(in the rows, 128 means zero)
The rows of X fall into 3 groups, and each row is roughly a mix of its group's hidden directions; some rows fit no group.
X:
[[ 84 123 140 130 100 118 176 146 155 115]
 [139 138 134 108 126 179 120  91 102  94]
 [150 128 161 118 148 110 165 150 175 136]
 [107 138 100 143  92 118  96  87 156 114]
 [142 160  92 108 120 152 136  83 157 118]
 [150 156 154 115 154 168 168 129 125 104]
 [127 151 105 144  86  86 157 157 129 124]
 [151 143  63 120 103 127 125 104 127 142]
 [142 155 132  94 150 153 181 119 146 115]
 [120 112 161 155 100 102 119 148 178 132]
 [ 70  95 104 126 113 148 141 109 138 110]
 [151 159 124  91 147 166 157 105 137 108]
 [113 126 110 124 148 148  85  71 130 117]
 [ 96 131  96 146  88 113  95  98 146 122]
 [129 115 171 123 175 161 111 136 112 104]
 [100 140 127 143  85 128 135 105 183 122]
 [103  83 181 149 128 127 115 149 131 127]
 [ 73 121 136 138 112 156 156 127 163 110]
 [121  97 123 143 120  87 133 186 121 135]
 [116 140  70 130  94 133 122  92 147 127]
 [ 80 117 138 151  97 157 114  92 138 118]
 [148 151  89 120 109  93 158 140 153 156]
 [ 99 113 170 147 118 129 148 158 172 122]
 [160 135 126 118 154 125 175 151  85 117]
 [128 136 182 154 120 148 164 159 129 116]
 [160 154 121 132 126 127 103  74  97 113]
 [138  93 117 123 130 134  67 109 104 147]
 [162 152 106 118 138  92 163 152  99 141]
 [119 140  79 103 125 162 126  84 129 113]
 [131 132 139 110 150 128 189 171 120 124]
 [100 114 118 163 102 104  98 125  82 136]
 [183 137 138  99 171 124 120 136 118 148]
 [110 137 142 125 141 153 189 131 143  93]
 [135 107 108 140 106 145  93  72 121 108]
 [112 149  95 142  87  96 103 107 154 137]
 [ 85 116 119 110 133 179 138 101 114 106]
 [156 137 108 151 109  97  78 105 109 135]
 [127 130 104 120 125 165 102  78 102 101]
 [ 78  96 159 130 154 160 117 116 126 116]
 [ 94 116 133 167 108 151 109 105 106  91]
 [158 117 141 112 147 169 107 109 112  83]
 [171 124 139 130 116  91 142 156 171 143]
 [ 84 134 135 111 142 148 184 140 121 110]
 [104 127 175 150 106 155 151 138 164 121]
 [ 99 118 115 159  74 131 159 118 125 106]
 [128 105 173 139 143 178 105 119 124 107]
 [ 93 149 162 144 128 154 162 116 165 115]
 [106 113 157 146 114 111  75 101 123 104]
 [118 144  89 101 142 149 148  78 145 119]
 [130 111 116 156 116 103  66 122 114 151]
 [189 141 109 104 143 154 119 108 112 122]
 [132 151 137 124 139 141 199 122 139 107]
 [114 152 101 130  98 101 146 119 182 136]
 [116 114 116 132 128 155  66  94 116 116]
 [152  96 159 141 135 125  87 138  85 119]
 [103 124 114 129  79 105 145 155 171 131]
 [137 174  79 119 133 133 118  99  97 127]
 [106 100 143 167  99 112  81 121 120 142]
 [ 85 120  99 142  87 148 121  94 140 113]
 [159 159  88 106 108 100 160 123 139 142]
 [130 149 139 116 129 122 186 164 158 112]
 [124 146  93 131 120 103  87  85 131 155]
 [154 150 106  93 170 115 166 122 119 141]
 [ 88 121 131 127 119 133 194 149 133 135]
 [150 155  84 123 104  91 142 124 145 159]
 [151  93 122 144 119 151  81 119  88 121]
 [151 162  92  93 139  90 133 113 124 107]
 [117 155 135 148 139 146 183 107 110  95]
 [ 95 112 119 143 129 148  80  83 123 115]
 [109  98 169 140 115 159 107 151  95 111]
 [129 107 146 113  88 157 174 117 121 100]
 [171 153  88 132 107  99 107 102 127 135]
 [150 132 166 127 152 143  89  96  92 127]
 [ 96 128  88 145  79 111 131 115 155 133]
 [ 85  84 134 134 115 156  93 109 135 137]
 [193 153 132 121 108 123 128 164 127 126]
 [129 122 113 135 125  72 124 172 161 132]
 [165 166 160 133 118 122 130 135 177 118]
 [160 133 114 111 117 103  80 118 158 160]
 [196 155 140 131 120 100 126 138 130 132]
 [138 152  93 110 117  88 169 148 148 139]
 [101  97 154 160 114 116 104  94  96 120]
 [178 144 122 102 169 116 108 120 113 151]
 [152 147 120 104 129  98 180 160 149 131]
 [172 127 168 109 165 133 125 139  97 117]
 [108 112 148 130  96 122 162 178 150 143]
 [153 102 165 149 147 135  91 117 112  92]
 [128 116 171 120 154 103 149 177 132 110]
 [141 149  92 140  79  95 124 114 149 111]
 [138 135 145  96 155 139 182 136 158 147]
 [ 99 130 162 122 175 162 123 102 113 112]
 [143 103 134 118 155 129  72 137  95 150]
 [102 144 105 102 126 173 164 141 103 114]
 [168 157 176 134 130 120 119 151 153 150]
 [145 132 146 132 139 152  75  90 105 108]
 [115 120 152 121 129 181 113 111  90  97]
 [178 127 112 123 128 164 104 100  97 139]
 [107 134  63 122 106 134 120  99 129 110]
 [150 131 146 118 157 103 149 132 187 142]
 [147 120 100 145 116  85  90 127 160 152]
 [181 126 145 132 137  99  86 130 110 146]
 [115 112 177 119 147 175 129 115 117 100]
 [157 159  82 119 108 102 136 112 143 158]
 [ 91 101 104 143 106 146 102  86 120 110]
 [136 155  74 140 128  91 103 113 120 150]
 [140 144  95 139 140 113  90  93  85 123]
 [104 147 100 117 136 172 103 121  85 114]
 [111  91 142 159 113 119  71 133 116 133]
 [143 145 114 105 168 136 120  94 177 128]]

Here is one row from each group, named. Which group is each of the other rows in?
[ 98 122 154 112 170 139 170 126 162 129] => (31)
[ 67 108 123 144 107 151 120 101 144 115] => (40)
[149 112 148 126 174 113 113 173 100 135] => (39)

[119 106  96 131 108 109  73 115 113 156] => (40)
[ 79  80 151 145 136 136 102 140 138 131] => (31)
[117 167 146 149  94 111 149 132 174 141] => (40)
[101 110 167 153 101 138 149 173 128 135] => (40)
[153 145 141 124 149 157  73 106 110 111] => (31)
[145 123  98 151  93  81 105 146 131 151] => (31)
[132 106 192 136 129 140 135 167 118 118] => (31)
[131 132 132 100 134 142 185 158 164 127] => (31)
